In the data rows, the value 128 means zero.
A hidden rule labels the rows of this table. It goes by one to three of the table's principal directions, not those with the most spread.
[131, 131, 105, 146, 158, 162, 92, 116, 165, 120, 156, 179, 132, 144, 130, 158, 164, 144, 160, 136, 105, 179, 120, 111, 149, 159, 104, 131, 138, 113, 94, 171, 131, 130, 136, 130, 108, 124, 141, 108, 77, 141, 159, 159, 127, 56, 127, 125, 154, 132, 114, 140, 159, 109, 151, 138, 124] J
[127, 176, 122, 119, 91, 122, 78, 163, 123, 188, 147, 105, 132, 149, 89, 133, 127, 162, 140, 108, 122, 66, 122, 148, 119, 106, 76, 128, 134, 148, 146, 134, 170, 174, 159, 142, 31, 121, 126, 144, 152, 184, 79, 113, 177, 150, 103, 133, 120, 110, 167, 72, 132, 107, 123, 108, 148] J
[129, 72, 99, 130, 177, 66, 182, 103, 129, 86, 104, 130, 130, 129, 162, 160, 133, 145, 153, 165, 147, 139, 149, 147, 117, 107, 152, 153, 114, 122, 87, 134, 126, 105, 134, 114, 208, 102, 146, 109, 98, 99, 130, 144, 85, 101, 185, 142, 139, 175, 138, 182, 139, 153, 135, 129, 91] J
[189, 118, 97, 146, 131, 161, 127, 92, 134, 182, 146, 117, 116, 96, 81, 121, 114, 118, 107, 122, 114, 173, 135, 145, 107, 132, 165, 92, 179, 75, 161, 119, 145, 148, 119, 91, 114, 142, 138, 158, 184, 121, 159, 85, 120, 138, 136, 118, 118, 172, 98, 129, 75, 121, 91, 131, 201] J
[124, 117, 164, 128, 113, 182, 166, 147, 135, 130, 113, 71, 149, 120, 96, 145, 151, 191, 126, 95, 202, 66, 178, 144, 119, 72, 122, 140, 128, 163, 168, 135, 149, 186, 72, 119, 145, 142, 106, 153, 121, 134, 111, 138, 101, 182, 175, 127, 74, 119, 137, 129, 78, 180, 106, 145, 102] J
[129, 75, 78, 155, 181, 128, 156, 109, 137, 85, 135, 151, 122, 118, 147, 140, 143, 133, 145, 130, 120, 193, 117, 123, 124, 143, 170, 102, 131, 87, 105, 141, 113, 129, 111, 119, 181, 109, 158, 118, 115, 95, 164, 145, 95, 99, 167, 138, 161, 168, 97, 190, 135, 126, 110, 136, 140] U
[148, 184, 174, 155, 140, 158, 96, 110, 160, 184, 161, 135, 163, 132, 117, 136, 145, 115, 146, 139, 153, 144, 145, 106, 166, 135, 120, 126, 129, 167, 146, 160, 150, 127, 144, 137, 134, 134, 60, 104, 77, 121, 152, 145, 117, 65, 99, 108, 120, 105, 132, 123, 129, 131, 129, 146, 78] J
[142, 139, 180, 150, 146, 80, 182, 94, 137, 138, 153, 74, 165, 112, 141, 133, 134, 121, 142, 152, 185, 118, 151, 133, 126, 84, 169, 171, 93, 162, 120, 160, 147, 112, 125, 107, 180, 126, 67, 127, 76, 83, 137, 125, 71, 92, 164, 124, 87, 84, 114, 168, 119, 167, 124, 134, 90] J
[135, 133, 104, 119, 103, 173, 92, 131, 127, 137, 115, 163, 117, 131, 111, 126, 120, 116, 97, 122, 90, 149, 124, 134, 128, 197, 129, 92, 167, 107, 124, 97, 100, 134, 112, 135, 95, 121, 155, 125, 160, 127, 141, 120, 137, 143, 87, 123, 163, 168, 107, 102, 111, 122, 109, 140, 153] J
[181, 93, 121, 156, 196, 141, 148, 57, 123, 171, 124, 113, 158, 108, 130, 122, 136, 101, 137, 142, 161, 143, 144, 89, 153, 125, 186, 126, 159, 136, 155, 163, 144, 103, 157, 103, 216, 132, 78, 80, 107, 99, 158, 148, 109, 77, 139, 107, 105, 138, 108, 177, 120, 125, 120, 142, 99] J
[102, 82, 131, 110, 102, 64, 180, 142, 104, 88, 98, 81, 98, 125, 146, 106, 82, 132, 110, 121, 135, 112, 133, 160, 70, 85, 138, 136, 110, 72, 141, 86, 128, 152, 108, 102, 139, 137, 174, 191, 212, 129, 97, 111, 128, 207, 171, 145, 109, 143, 147, 150, 118, 144, 99, 88, 165] J
[95, 164, 92, 146, 140, 89, 96, 152, 143, 118, 172, 157, 131, 148, 128, 154, 142, 136, 164, 132, 104, 146, 98, 124, 145, 134, 105, 123, 109, 142, 99, 154, 124, 151, 161, 152, 84, 92, 125, 124, 122, 139, 127, 128, 134, 83, 102, 150, 172, 136, 142, 125, 168, 113, 118, 129, 117] J
[104, 83, 90, 99, 109, 106, 141, 148, 123, 62, 86, 148, 106, 143, 152, 135, 116, 157, 124, 144, 116, 139, 130, 131, 113, 136, 107, 143, 126, 107, 78, 121, 107, 101, 115, 126, 124, 124, 187, 123, 120, 138, 120, 137, 129, 153, 153, 143, 149, 154, 145, 118, 152, 120, 138, 119, 138] J
[166, 149, 108, 121, 71, 166, 105, 179, 143, 162, 116, 132, 87, 113, 80, 142, 116, 197, 107, 116, 124, 132, 128, 163, 131, 107, 86, 90, 156, 149, 131, 95, 126, 116, 107, 140, 56, 156, 133, 122, 146, 146, 118, 83, 130, 191, 130, 110, 149, 152, 125, 35, 80, 109, 104, 137, 206] J
[169, 143, 109, 169, 158, 167, 135, 85, 137, 158, 188, 131, 142, 97, 92, 128, 140, 104, 131, 122, 123, 179, 121, 116, 136, 125, 175, 114, 152, 115, 138, 154, 134, 139, 128, 103, 117, 141, 103, 142, 133, 108, 181, 96, 105, 92, 127, 120, 108, 127, 82, 154, 89, 121, 105, 150, 175] J
[179, 238, 109, 194, 145, 140, 73, 97, 135, 253, 223, 122, 238, 154, 83, 138, 174, 118, 192, 126, 178, 78, 149, 127, 200, 125, 135, 89, 134, 239, 138, 214, 199, 172, 200, 168, 61, 53, 41, 77, 13, 115, 132, 139, 101, 42, 67, 137, 135, 101, 176, 132, 99, 107, 64, 166, 55] J
[114, 141, 100, 136, 134, 133, 100, 142, 138, 126, 131, 160, 123, 146, 120, 141, 147, 133, 144, 126, 104, 135, 119, 120, 143, 152, 108, 126, 137, 133, 121, 136, 113, 150, 137, 145, 105, 110, 135, 121, 136, 141, 129, 134, 138, 108, 104, 134, 158, 154, 134, 121, 150, 127, 131, 138, 115] J
[107, 125, 145, 129, 112, 150, 121, 115, 117, 95, 119, 158, 140, 152, 158, 109, 125, 105, 126, 114, 135, 117, 128, 98, 159, 145, 98, 131, 123, 140, 127, 138, 112, 121, 138, 140, 113, 140, 133, 123, 119, 132, 138, 172, 129, 130, 88, 126, 125, 100, 149, 142, 130, 117, 113, 124, 106] J
[127, 141, 152, 167, 135, 136, 134, 73, 120, 105, 163, 159, 144, 125, 168, 79, 114, 26, 123, 123, 114, 194, 100, 82, 161, 171, 162, 105, 115, 107, 148, 146, 107, 115, 142, 130, 146, 131, 115, 140, 147, 81, 192, 147, 109, 91, 62, 126, 133, 100, 109, 191, 123, 114, 91, 132, 117] J
[151, 159, 165, 138, 89, 116, 139, 127, 137, 150, 144, 97, 125, 115, 123, 103, 113, 111, 121, 138, 140, 138, 130, 135, 125, 106, 140, 135, 119, 138, 138, 126, 131, 113, 121, 119, 105, 148, 104, 143, 133, 110, 134, 92, 116, 154, 128, 114, 105, 93, 114, 110, 102, 130, 116, 131, 148] J
[119, 61, 101, 94, 148, 218, 137, 118, 105, 81, 81, 163, 107, 117, 115, 131, 130, 125, 87, 101, 97, 127, 141, 123, 102, 176, 144, 116, 172, 67, 134, 84, 92, 141, 77, 109, 155, 152, 192, 145, 178, 149, 141, 145, 150, 174, 142, 125, 122, 176, 102, 142, 102, 136, 146, 138, 159] J
[138, 174, 131, 123, 158, 182, 102, 125, 130, 158, 157, 148, 183, 130, 93, 168, 152, 151, 144, 127, 161, 91, 156, 120, 158, 132, 114, 130, 130, 187, 104, 159, 156, 118, 141, 146, 116, 120, 84, 87, 39, 151, 134, 151, 127, 83, 118, 128, 123, 118, 161, 99, 117, 120, 139, 157, 85] U
[193, 142, 107, 118, 106, 113, 124, 109, 130, 174, 125, 121, 129, 110, 105, 127, 108, 124, 117, 151, 130, 131, 144, 163, 127, 125, 137, 108, 148, 129, 121, 122, 145, 91, 139, 116, 107, 120, 132, 118, 118, 118, 131, 89, 110, 144, 128, 125, 138, 156, 141, 86, 86, 114, 108, 138, 158] J
[159, 116, 155, 154, 124, 135, 152, 97, 134, 97, 118, 159, 103, 107, 169, 95, 114, 81, 109, 126, 125, 201, 103, 107, 161, 155, 139, 103, 113, 118, 137, 125, 98, 67, 111, 135, 169, 154, 118, 116, 132, 70, 187, 145, 82, 117, 94, 109, 157, 120, 102, 148, 112, 122, 104, 135, 147] J
[56, 138, 172, 111, 141, 248, 58, 171, 161, 71, 112, 215, 101, 145, 141, 158, 147, 145, 110, 104, 96, 176, 101, 49, 170, 206, 64, 129, 136, 131, 119, 118, 69, 115, 102, 162, 131, 185, 108, 86, 125, 172, 160, 197, 181, 88, 72, 97, 160, 106, 94, 89, 189, 111, 181, 142, 99] J
[87, 162, 144, 153, 141, 96, 111, 151, 124, 125, 143, 143, 146, 152, 165, 110, 132, 94, 151, 137, 118, 148, 105, 108, 144, 161, 140, 109, 95, 152, 124, 126, 123, 132, 146, 171, 153, 93, 106, 102, 100, 104, 125, 150, 139, 90, 97, 134, 163, 116, 139, 158, 177, 121, 131, 124, 67] U
[104, 109, 155, 125, 130, 135, 132, 114, 119, 86, 124, 146, 114, 127, 160, 99, 101, 85, 106, 113, 110, 163, 107, 99, 121, 157, 134, 123, 116, 74, 132, 114, 102, 112, 117, 118, 140, 158, 142, 148, 164, 125, 150, 158, 138, 133, 110, 121, 133, 102, 114, 153, 145, 112, 120, 107, 150] U
[137, 87, 116, 109, 105, 234, 120, 144, 112, 105, 80, 161, 102, 120, 109, 112, 111, 144, 81, 76, 119, 128, 142, 131, 123, 164, 114, 66, 168, 80, 159, 74, 99, 141, 70, 130, 115, 164, 179, 144, 181, 146, 139, 154, 139, 216, 123, 115, 147, 165, 127, 105, 74, 114, 88, 134, 184] J
[114, 176, 123, 110, 45, 7, 139, 160, 103, 170, 133, 39, 129, 148, 104, 83, 119, 108, 133, 145, 107, 47, 129, 184, 68, 88, 136, 185, 108, 137, 142, 123, 156, 190, 140, 120, 44, 76, 155, 207, 183, 138, 53, 37, 150, 186, 131, 165, 88, 114, 160, 108, 141, 168, 140, 102, 133] J
[179, 70, 140, 91, 88, 58, 204, 162, 146, 149, 64, 14, 50, 68, 88, 133, 71, 206, 88, 147, 162, 138, 162, 202, 30, 25, 150, 148, 134, 57, 163, 73, 155, 119, 65, 61, 172, 177, 149, 195, 229, 130, 93, 39, 109, 243, 254, 119, 91, 186, 124, 72, 88, 168, 123, 97, 222] J
[184, 45, 38, 83, 142, 149, 171, 135, 91, 163, 59, 88, 102, 83, 60, 166, 111, 199, 79, 126, 134, 73, 177, 209, 67, 102, 182, 86, 204, 102, 145, 47, 132, 145, 90, 93, 174, 111, 182, 131, 192, 132, 86, 60, 120, 229, 210, 136, 121, 255, 115, 97, 40, 156, 107, 142, 193] U
[171, 123, 128, 129, 90, 115, 147, 131, 154, 137, 135, 100, 81, 81, 99, 151, 110, 174, 89, 123, 134, 164, 112, 164, 119, 103, 127, 115, 139, 121, 130, 114, 112, 106, 98, 102, 101, 154, 113, 147, 174, 99, 147, 76, 76, 153, 140, 115, 141, 137, 69, 76, 82, 144, 87, 130, 221] J
[120, 98, 120, 132, 144, 132, 145, 114, 124, 104, 112, 151, 116, 128, 148, 113, 121, 94, 121, 140, 105, 163, 135, 126, 118, 145, 157, 118, 140, 92, 130, 97, 103, 127, 117, 119, 171, 131, 155, 138, 149, 111, 144, 124, 126, 134, 140, 126, 129, 159, 114, 169, 123, 134, 136, 130, 124] L
[156, 134, 119, 132, 175, 149, 136, 89, 111, 156, 137, 132, 147, 107, 108, 143, 168, 107, 127, 133, 126, 96, 123, 109, 156, 136, 157, 161, 144, 186, 136, 151, 125, 108, 150, 129, 165, 120, 83, 91, 101, 113, 140, 113, 121, 73, 104, 121, 102, 123, 94, 138, 121, 150, 175, 159, 102] J
[75, 117, 136, 110, 131, 120, 123, 143, 112, 71, 104, 162, 133, 162, 175, 123, 128, 108, 141, 135, 115, 113, 124, 114, 131, 157, 106, 141, 103, 130, 101, 116, 112, 119, 135, 155, 144, 115, 161, 114, 109, 139, 113, 171, 155, 129, 114, 140, 142, 122, 160, 150, 167, 122, 157, 120, 73] J
[173, 131, 135, 150, 124, 123, 136, 97, 124, 164, 134, 108, 138, 124, 127, 106, 124, 120, 140, 125, 156, 121, 129, 113, 151, 98, 123, 131, 132, 148, 152, 162, 157, 111, 156, 120, 120, 143, 100, 117, 121, 122, 138, 132, 118, 124, 116, 115, 106, 104, 144, 130, 110, 111, 105, 124, 138] J
[87, 185, 86, 82, 93, 112, 78, 203, 106, 173, 120, 135, 132, 170, 64, 160, 137, 169, 140, 128, 88, 15, 163, 199, 87, 113, 75, 141, 145, 151, 121, 70, 144, 210, 144, 156, 29, 83, 173, 169, 161, 211, 37, 78, 194, 185, 126, 159, 128, 188, 206, 63, 123, 145, 163, 127, 112] J
[35, 92, 141, 100, 158, 122, 125, 148, 130, 53, 119, 148, 131, 162, 167, 160, 132, 144, 144, 132, 118, 113, 134, 113, 103, 132, 105, 165, 107, 94, 94, 118, 112, 160, 127, 123, 154, 129, 163, 140, 127, 169, 103, 178, 166, 114, 159, 144, 116, 117, 137, 169, 186, 135, 171, 104, 78] J
[130, 135, 157, 104, 54, 151, 116, 146, 101, 129, 86, 108, 131, 152, 135, 77, 113, 118, 108, 93, 144, 59, 137, 129, 131, 137, 86, 121, 125, 137, 162, 121, 135, 140, 112, 145, 72, 135, 156, 145, 151, 149, 95, 152, 151, 214, 91, 127, 116, 93, 175, 94, 108, 120, 103, 116, 126] J
[151, 143, 127, 149, 118, 79, 142, 124, 125, 194, 148, 60, 124, 113, 88, 103, 106, 130, 124, 128, 134, 132, 131, 140, 86, 83, 157, 141, 140, 100, 169, 132, 165, 169, 135, 95, 110, 135, 102, 179, 188, 131, 116, 76, 131, 135, 152, 128, 94, 133, 128, 131, 126, 139, 105, 101, 176] J
[122, 178, 119, 166, 168, 69, 94, 91, 150, 161, 187, 153, 168, 157, 148, 143, 174, 85, 185, 172, 105, 141, 109, 103, 171, 148, 136, 170, 115, 178, 96, 193, 133, 128, 201, 141, 121, 78, 83, 90, 60, 111, 138, 130, 121, 2, 88, 134, 137, 101, 114, 168, 186, 130, 165, 141, 56] J
[85, 156, 169, 96, 94, 56, 118, 154, 136, 94, 113, 120, 136, 167, 177, 127, 129, 119, 160, 164, 134, 86, 129, 127, 131, 116, 79, 190, 74, 163, 91, 151, 137, 103, 155, 149, 113, 110, 136, 117, 81, 149, 86, 146, 154, 123, 121, 143, 122, 82, 181, 108, 188, 131, 183, 115, 49] J
[90, 138, 93, 120, 131, 76, 106, 140, 102, 128, 124, 137, 131, 161, 139, 104, 136, 85, 148, 140, 79, 96, 110, 119, 119, 149, 135, 149, 128, 125, 125, 123, 115, 158, 167, 143, 108, 86, 155, 135, 157, 149, 91, 113, 177, 125, 103, 149, 135, 138, 148, 146, 177, 123, 161, 120, 96] I
[153, 169, 126, 135, 124, 143, 105, 143, 145, 182, 156, 119, 128, 115, 82, 153, 142, 166, 129, 123, 131, 121, 128, 144, 133, 110, 111, 127, 139, 157, 133, 137, 150, 136, 132, 131, 88, 134, 93, 125, 113, 142, 125, 100, 125, 106, 125, 120, 126, 126, 120, 83, 116, 129, 134, 135, 155] L
[103, 112, 167, 132, 91, 147, 149, 119, 111, 66, 118, 142, 123, 141, 174, 74, 101, 81, 112, 102, 131, 146, 120, 107, 129, 139, 116, 117, 103, 91, 139, 117, 111, 123, 103, 130, 116, 158, 163, 166, 150, 117, 149, 164, 125, 175, 107, 128, 117, 85, 143, 163, 115, 114, 98, 108, 141] J
[149, 141, 152, 144, 84, 131, 131, 130, 144, 138, 142, 92, 118, 113, 118, 110, 126, 149, 114, 103, 151, 139, 109, 119, 138, 113, 114, 128, 119, 135, 146, 161, 134, 127, 109, 120, 85, 148, 104, 143, 137, 115, 141, 124, 102, 139, 116, 119, 123, 80, 103, 102, 120, 128, 91, 121, 174] I
[164, 103, 126, 86, 63, 124, 160, 141, 106, 138, 86, 78, 72, 82, 87, 123, 102, 153, 53, 104, 116, 85, 124, 189, 86, 112, 133, 125, 153, 112, 161, 66, 108, 128, 79, 102, 100, 147, 155, 179, 228, 117, 104, 56, 109, 225, 132, 126, 113, 152, 86, 67, 60, 167, 111, 122, 225] J
[89, 52, 107, 67, 119, 84, 151, 177, 147, 29, 56, 141, 50, 126, 168, 152, 107, 173, 119, 167, 89, 180, 119, 146, 70, 127, 103, 166, 111, 54, 71, 92, 101, 81, 88, 110, 172, 148, 218, 137, 152, 152, 111, 119, 157, 164, 204, 139, 152, 176, 127, 103, 189, 130, 205, 104, 149] U
Here are more rows. What is the label of each one?
[40, 168, 121, 95, 123, 74, 82, 190, 122, 75, 139, 165, 118, 177, 154, 146, 148, 129, 164, 135, 70, 89, 86, 124, 116, 154, 67, 180, 77, 139, 71, 134, 116, 141, 158, 171, 65, 96, 165, 130, 115, 185, 78, 145, 196, 103, 100, 158, 160, 99, 165, 105, 224, 114, 207, 109, 89] J
[156, 65, 66, 151, 159, 127, 173, 115, 108, 117, 126, 113, 133, 110, 132, 126, 120, 148, 132, 109, 146, 150, 133, 165, 102, 116, 181, 58, 138, 86, 133, 115, 152, 150, 106, 120, 170, 95, 178, 135, 131, 91, 137, 133, 94, 161, 183, 148, 150, 180, 126, 186, 84, 119, 64, 122, 165] U
[131, 180, 158, 145, 114, 185, 80, 140, 160, 170, 142, 157, 163, 154, 115, 150, 147, 154, 145, 133, 157, 125, 161, 118, 174, 141, 86, 110, 140, 184, 128, 143, 140, 137, 135, 155, 103, 130, 83, 90, 59, 138, 136, 160, 121, 94, 100, 110, 137, 121, 153, 100, 118, 125, 114, 150, 73] J
[66, 189, 159, 129, 80, 58, 109, 175, 109, 127, 160, 90, 140, 163, 138, 103, 135, 128, 146, 103, 123, 52, 90, 125, 125, 106, 85, 170, 74, 174, 128, 151, 139, 171, 155, 160, 40, 105, 110, 159, 137, 152, 72, 128, 157, 134, 86, 149, 118, 41, 152, 113, 180, 132, 135, 96, 115] U
[117, 105, 107, 100, 117, 187, 118, 131, 106, 123, 100, 125, 129, 132, 98, 108, 128, 112, 103, 104, 103, 108, 146, 127, 89, 167, 142, 124, 163, 73, 154, 108, 130, 179, 90, 114, 116, 126, 183, 170, 179, 160, 121, 125, 167, 174, 130, 140, 109, 163, 137, 131, 119, 138, 139, 129, 138] J
[163, 152, 88, 150, 197, 132, 100, 105, 154, 191, 158, 142, 172, 134, 93, 185, 173, 167, 180, 155, 151, 123, 152, 119, 160, 117, 125, 142, 148, 177, 107, 192, 172, 130, 175, 131, 145, 96, 78, 71, 43, 144, 135, 142, 119, 27, 142, 129, 136, 160, 152, 126, 150, 124, 149, 153, 75] J
[133, 9, 111, 116, 167, 112, 225, 98, 129, 42, 68, 110, 96, 94, 167, 161, 126, 165, 113, 149, 167, 158, 151, 140, 108, 94, 171, 148, 130, 106, 110, 113, 101, 92, 83, 89, 255, 141, 158, 118, 139, 78, 150, 135, 66, 149, 213, 131, 111, 181, 87, 186, 103, 175, 129, 136, 124] J
[83, 114, 126, 62, 82, 60, 128, 193, 115, 94, 69, 90, 124, 166, 159, 151, 123, 181, 150, 155, 145, 31, 147, 171, 95, 100, 77, 167, 94, 165, 91, 115, 153, 128, 137, 153, 117, 87, 182, 110, 104, 169, 36, 131, 175, 195, 163, 158, 125, 132, 198, 82, 166, 137, 176, 110, 58] J
[132, 90, 163, 107, 102, 141, 161, 115, 111, 96, 75, 124, 116, 124, 154, 107, 104, 117, 95, 121, 153, 103, 152, 130, 131, 121, 122, 130, 129, 124, 147, 94, 104, 102, 105, 119, 163, 157, 138, 134, 153, 115, 126, 148, 109, 186, 129, 115, 111, 125, 136, 131, 93, 145, 111, 124, 123] J
[79, 117, 95, 74, 97, 60, 134, 199, 95, 128, 111, 66, 107, 144, 93, 133, 98, 179, 127, 110, 106, 33, 137, 198, 31, 71, 111, 146, 116, 73, 126, 75, 157, 204, 120, 113, 61, 108, 202, 206, 208, 203, 27, 84, 193, 233, 194, 165, 107, 146, 180, 96, 139, 131, 140, 80, 177] U
[181, 108, 98, 147, 143, 109, 135, 95, 153, 113, 96, 192, 106, 124, 169, 123, 129, 94, 140, 188, 108, 225, 129, 118, 170, 168, 144, 111, 141, 132, 90, 130, 96, 35, 141, 138, 191, 119, 137, 65, 78, 71, 182, 125, 86, 84, 120, 112, 184, 189, 121, 137, 132, 115, 139, 158, 104] J
[137, 130, 134, 179, 161, 112, 159, 73, 114, 132, 179, 104, 159, 118, 147, 75, 132, 44, 149, 120, 131, 171, 107, 93, 128, 127, 195, 125, 110, 100, 162, 172, 151, 153, 141, 112, 159, 115, 115, 159, 139, 88, 170, 128, 116, 91, 117, 139, 98, 96, 113, 219, 130, 125, 105, 124, 119] U
[89, 179, 60, 132, 123, 98, 38, 154, 121, 144, 172, 183, 130, 172, 119, 133, 150, 115, 155, 122, 46, 123, 68, 110, 147, 191, 86, 124, 136, 135, 93, 156, 120, 160, 193, 166, 16, 75, 153, 115, 135, 171, 107, 128, 186, 66, 47, 152, 188, 125, 137, 102, 203, 83, 144, 115, 139] U
[141, 21, 61, 98, 156, 234, 128, 130, 135, 53, 46, 227, 65, 119, 133, 164, 112, 174, 92, 118, 93, 206, 147, 133, 120, 184, 103, 67, 190, 41, 106, 63, 81, 95, 73, 118, 177, 169, 226, 110, 167, 145, 171, 170, 128, 172, 160, 115, 187, 251, 124, 121, 96, 105, 121, 138, 184] J
[111, 128, 182, 127, 102, 169, 123, 146, 120, 113, 101, 124, 108, 128, 147, 100, 125, 120, 103, 100, 134, 117, 106, 91, 149, 146, 111, 130, 121, 152, 159, 114, 98, 114, 109, 147, 134, 168, 101, 111, 156, 124, 127, 153, 146, 160, 91, 101, 120, 79, 100, 111, 134, 129, 133, 127, 127] J
[195, 162, 95, 140, 88, 155, 104, 114, 105, 191, 134, 145, 125, 118, 88, 96, 111, 110, 105, 106, 113, 121, 122, 144, 150, 140, 114, 80, 163, 142, 156, 118, 143, 115, 146, 140, 55, 131, 130, 133, 153, 126, 141, 97, 123, 157, 70, 121, 144, 148, 152, 82, 70, 97, 79, 133, 193] J
[68, 190, 201, 143, 123, 94, 114, 143, 149, 108, 172, 120, 172, 170, 169, 112, 136, 92, 181, 137, 151, 117, 132, 102, 138, 112, 103, 164, 59, 143, 118, 171, 150, 154, 145, 149, 112, 119, 101, 145, 74, 144, 118, 173, 147, 95, 119, 139, 110, 49, 177, 160, 181, 125, 146, 117, 39] J
[52, 215, 147, 132, 136, 65, 76, 148, 129, 149, 204, 124, 183, 189, 127, 132, 146, 100, 191, 145, 102, 76, 122, 116, 111, 120, 101, 194, 86, 141, 90, 171, 161, 191, 191, 141, 39, 93, 114, 157, 91, 190, 82, 136, 192, 64, 110, 154, 102, 60, 176, 146, 208, 114, 176, 104, 67] J
[151, 126, 135, 154, 129, 110, 157, 95, 110, 173, 136, 69, 142, 118, 109, 97, 138, 103, 127, 117, 144, 99, 132, 124, 116, 106, 169, 151, 141, 136, 180, 146, 148, 173, 133, 107, 140, 120, 101, 157, 173, 108, 123, 101, 118, 130, 125, 128, 80, 119, 109, 167, 110, 161, 113, 125, 129] J
[105, 107, 104, 111, 135, 176, 85, 158, 149, 83, 101, 206, 95, 142, 145, 154, 118, 153, 122, 127, 93, 186, 116, 113, 142, 183, 86, 88, 142, 92, 94, 102, 93, 100, 115, 148, 125, 144, 167, 95, 125, 151, 146, 170, 150, 126, 117, 119, 195, 169, 131, 98, 154, 91, 132, 130, 139] J
[132, 104, 99, 114, 136, 129, 154, 138, 115, 103, 106, 132, 131, 130, 127, 137, 144, 152, 135, 134, 130, 108, 145, 153, 111, 122, 134, 137, 124, 132, 99, 122, 133, 120, 106, 132, 141, 111, 166, 124, 89, 126, 117, 126, 117, 145, 168, 142, 129, 151, 143, 135, 120, 139, 151, 137, 125] U
[132, 94, 133, 118, 153, 111, 157, 71, 104, 107, 127, 116, 171, 136, 161, 130, 124, 103, 141, 136, 167, 84, 148, 117, 140, 108, 138, 151, 119, 140, 119, 162, 153, 113, 163, 110, 162, 117, 131, 115, 94, 124, 126, 166, 117, 113, 132, 141, 90, 102, 156, 176, 117, 124, 120, 121, 83] J
